[[-0.65 -4.45 -3.41 -0.47  2.75 -0.59  1.73]
 [-3.28 -0.09  4.51 -0.20 -2.34 -4.96 -4.15]] >> 4.51, -4.96

[-3.03  4.25 -1.59 -1.32 -3.14] >> 4.25, -3.14

[[-1.36  2.74  3.92 -1.80]
 [-1.47  4.19  2.81 -2.15]
 [-1.81  4.66  4.12 -2.47]] >> 4.66, -2.47

[[ 0.74  1.26  0.05  0.64  0.47 -0.75  1.26]
 [-1.60  1.71 -4.91  0.76 -0.15 -1.67  1.01]] >> 1.71, -4.91

[ 4.78  1.57 -1.77  1.64 -2.25 -2.99] >> 4.78, -2.99

[[-2.69 -3.45  1.90 -0.64 -1.82  0.68  5.42]
 [-3.35  3.58 -3.78 -2.56 -4.78 -0.25 -2.40]
 [-4.98  1.85 -2.34  0.54  1.49 -0.96  0.12]] >> 5.42, -4.98

[ 2.40  1.98  0.63  2.58 -0.66 -3.94 -1.19] >> 2.58, -3.94
---
[[ 1.97  0.79  2.06 -0.19 -0.24]
 [-0.14  1.11  2.45 -2.80 -4.26]
 [ 1.92  1.70  2.27  0.99  1.05]] → 2.45

[[-0.06  0.26  1.06 -2.50  0.00 -0.57]
 [-0.12  0.00  0.00 -4.97 -0.10 -0.35]] → 0.00

[[-2.10 -3.19 -0.32  5.19]
 [ 1.00  2.09 -0.19 -4.78]] → -0.19

[[ 1.75 -1.39  1.29 -2.85 -1.88  0.91 -1.10]
 [-1.52 -4.60 -1.90  3.24  4.28  1.83 -3.77]
 [-0.23 -1.44 -1.14  0.38  1.40 -1.05  0.85]] → -1.90

[[ 0.50 -0.45 -0.21 -3.52 -5.45 -3.50]
 [-0.57  2.95 -2.46  0.11 -0.68  2.38]] → -2.46

[[ 2.32 -1.74  0.03 -2.76 -5.35 -1.10]
 [-0.19  2.00  0.13 -0.68  1.49 -1.29]] → 0.13
---
[-4.96 -1.04 -3.74 -0.17] => -1.04

[ 0.39 -0.22  0.63 -3.87  4.10  5.53] => 0.39

[-1.47  5.26 -1.66 -3.21] => -1.47

[-1.71 -0.13  3.91 -5.19 -3.47 -2.78 -1.62] => -2.78

[[-3.89  2.51  3.18  0.12  2.33 -3.60]
 [ 2.70  2.26 -2.89  3.38 -2.87 -3.48]
 [ 0.46 -1.93  2.30 -1.21  2.74  4.28]] => -3.48

[[-3.25 -1.53 -3.85  2.32]
 [ 5.56 -0.10  5.25 -2.81]
 [ 5.25  0.24  3.00 -0.91]] => -2.81
---
Input:
[[ -12.4  -17.1  -44.1   72.3   -8.8 -196.1  -20.5]
 [   7.2  -11.3   23.7  121.5  -91.1 -166.2   -8.7]]
Output: -8.8

Input:
[[-110.18 -129.60   23.19  206.23  189.62   -3.21]
 [   7.82 -186.52   21.96  -81.72  183.63  158.96]
 [ -55.47  127.91 -149.56   46.02  105.52 -110.31]]
Output: 189.62

Input: [-0.18 -0.18 -0.02  0.13  0.01]
Output: 0.01

Input: [-0.085 -0.191  0.107  0.168 -0.132 -0.160]
Output: -0.132

Input: [-0.164 -1.284  0.645 -0.142  1.217]
Output: 1.217

Input:
[[-1.368 -0.866 -0.009 -0.528  0.352 -1.633]
 [-0.377  1.257  0.080  0.961  0.334  0.680]
 [-0.259 -0.167 -1.300 -0.889 -1.385 -0.789]]
Output: 0.352
---
[[ 0.35  0.85  4.97 -1.79 -0.65  4.32  4.96  2.54  2.70  0.60  0.66]
 [-3.80  1.07  2.77 -1.93 -1.05  1.19  3.10  4.81 -3.09  0.06 -0.77]
 [ 3.98 -0.26 -2.88 -1.81  1.66 -2.24  2.88  1.87 -4.45 -4.56  3.00]
 [ 2.45 -4.71 -2.52  4.20  4.92 -3.18  4.95 -2.92 -2.60 -1.53 -3.66]
 [-4.39  4.60  0.84 -3.75  4.62 -2.23 -2.02 -0.07 -2.71  3.75 -3.27]
 [ 3.20  3.33 -2.68 -0.77  3.06  3.51 -0.50  4.12 -4.95 -2.59 -3.49]
 [ 4.87 -1.68 -4.63 -4.31 -1.03  2.01  0.96 -1.60  1.19  5.05  4.61]] ==> 4.97

[[-1.32  1.07 -1.36  0.60 -0.38  2.09 -0.31 -0.36 -0.95 -0.46 -0.66  2.67
  -1.09 -1.04  0.47 -0.56]
 [ 1.19 -1.42  1.91 -0.50  0.31 -2.07  0.56  0.27  1.02  0.46  0.48 -2.36
   1.36  0.89 -0.69  0.63]
 [ 0.43 -1.11  1.53 -0.05  0.29 -1.17  0.14  0.35  0.70  0.38 -0.44 -0.81
   0.73  0.54 -0.64  0.50]
 [ 3.09 -1.82  2.53 -1.03  0.30 -2.88  1.02  0.20  1.38  0.60  1.42 -3.89
   3.00  1.24 -0.93  0.86]
 [-1.28  1.22 -1.45  0.60  0.08  2.10 -0.31 -0.20 -0.91 -0.22 -0.68  2.75
  -1.16 -1.01  0.53 -0.33]
 [-3.00  1.68 -2.17  0.94  0.31  3.12 -0.51  0.35 -1.32 -0.40 -1.45  4.27
  -2.22 -1.53  0.67 -0.73]
 [-1.18  0.85 -0.48  0.61  0.07  2.00 -0.15  0.31 -0.82  0.10 -1.05  3.05
  -0.74 -0.98  0.30 -0.20]
 [ 0.09  1.61 -3.23 -1.22 -1.46 -1.14 -1.54 -1.35 -0.48 -1.18  2.88 -4.04
  -2.21  0.65  1.26 -1.08]] ==> -1.36

[[-2.54  4.21  5.20 -0.09  0.28  2.37 -1.44 -1.44 -3.25 -0.20]
 [-0.28 -3.82  0.81 -0.33  0.57  0.67  1.25  1.25 -0.78 -0.11]
 [-0.09 -5.48 -1.54 -0.33  0.28 -0.07  0.49  0.49 -4.94 -0.20]
 [-0.36 -3.79  0.26  0.14  0.28  2.29  0.49  0.49  0.99 -0.20]
 [-0.36 -1.79  0.30 -0.33 -0.97  0.67 -2.58 -2.58 -3.34 -0.20]
 [-0.36  1.36 -1.45 -0.04 -0.39  0.10  2.47  2.47  0.11 -0.14]
 [ 0.25 -1.79  1.60 -0.33  0.28  1.02  1.84  1.84  0.49 -0.20]] ==> 5.20

[[-0.15 -1.89  3.11  0.67  0.53  4.36 -3.42 -3.77 -1.07]
 [ 0.54 -0.57 -3.05 -1.35 -0.99 -0.78  0.62  2.32 -0.28]
 [ 0.07 -0.77 -0.52 -0.55 -0.15  0.82 -0.49  0.05 -0.12]
 [ 0.33 -1.49  1.80  0.99  0.81  1.60 -1.46 -1.83 -1.14]
 [ 0.14  1.30 -3.22 -0.83 -1.34 -2.92  2.17  2.84  0.61]
 [ 0.73 -3.49 -0.08 -1.13 -0.59  5.42 -4.16 -1.97 -2.38]
 [ 0.05 -1.69 -0.73 -0.97 -0.52  2.98 -1.84 -0.61 -0.80]] ==> 3.11

[[ 0.44  0.65  0.24 -0.15 -1.81 -4.60  0.52  0.71 -0.84 -0.47 -0.70  0.25
   0.24 -0.48  0.63  0.50]
 [-0.20 -0.47 -1.21  0.06 -0.53 -1.56 -0.99 -0.46 -0.31  0.84  0.55 -0.28
  -0.36 -0.11  0.47 -0.51]
 [-0.36 -0.62  1.57 -0.01  0.50 -2.69  0.20  0.18 -0.27 -1.20  1.66 -0.28
  -0.39 -0.24 -0.41  0.17]
 [-0.51 -0.25 -0.96  0.11  0.44  2.31  1.01  0.29 -0.76  0.55  0.88  0.31
   0.05 -0.67 -0.49  0.84]
 [ 0.17 -0.21  0.09  0.15  0.60  2.60  0.54 -0.81  0.22 -0.15 -1.21  0.09
  -0.74 -0.06  0.27  0.01]] ==> 0.24
---
[[ 1.06 -0.80 -0.11 -4.96]
 [ 1.17 -0.37  0.62 -5.15]
 [-0.05 -2.37  0.97 -3.00]] | -0.37

[[ 0.71  0.38  0.05 -0.41  0.04 -3.18  1.13]
 [ 0.25 -0.04 -0.41  0.59 -0.74  0.33  1.82]
 [ 0.71  4.92  0.05 -0.20  0.39  1.59  1.13]] | -0.04

[[ 3.45  0.55  1.01  0.64]
 [-1.76 -1.87 -0.41  0.34]
 [-4.83  1.31 -2.82  0.44]] | -1.87

[[-1.76  0.55 -0.09 -4.66 -0.95]
 [-4.53 -4.25  1.36  0.25 -0.22]
 [ 1.75  1.52 -1.78 -1.16 -4.87]] | -4.25

[[ 1.74  2.46 -2.30  1.22 -0.81  2.38  1.09]
 [ 4.59 -0.25  1.10 -0.05  0.06  0.21  0.61]
 [ 1.48  3.76 -0.72  0.74 -1.36  1.38 -0.39]] | -0.25

[[-2.56  2.93  2.50 -1.53 -3.12]
 [-1.99  1.10 -5.14 -1.21 -0.74]
 [ 3.35  4.31  1.56  3.09 -0.34]] | 1.10

[[-0.71 -3.14 -2.69  0.53 -1.90  2.64 -3.69]
 [ 0.10  3.97  0.92 -0.45  0.99 -0.49 -2.75]
 [-1.78  0.31 -0.66 -1.27 -0.47  0.11 -0.05]] | 3.97

[[-1.21  3.57 -0.04 -3.33]
 [-1.12  4.07  2.83 -1.54]
 [ 2.82  1.79 -0.85 -4.80]] | 4.07

[[-1.45  1.43  2.77  1.93 -5.47 -0.07]
 [-2.73 -3.91 -1.36 -0.28 -3.90 -4.86]
 [-2.28 -4.88  0.90 -3.86 -0.65  0.48]] | -3.91
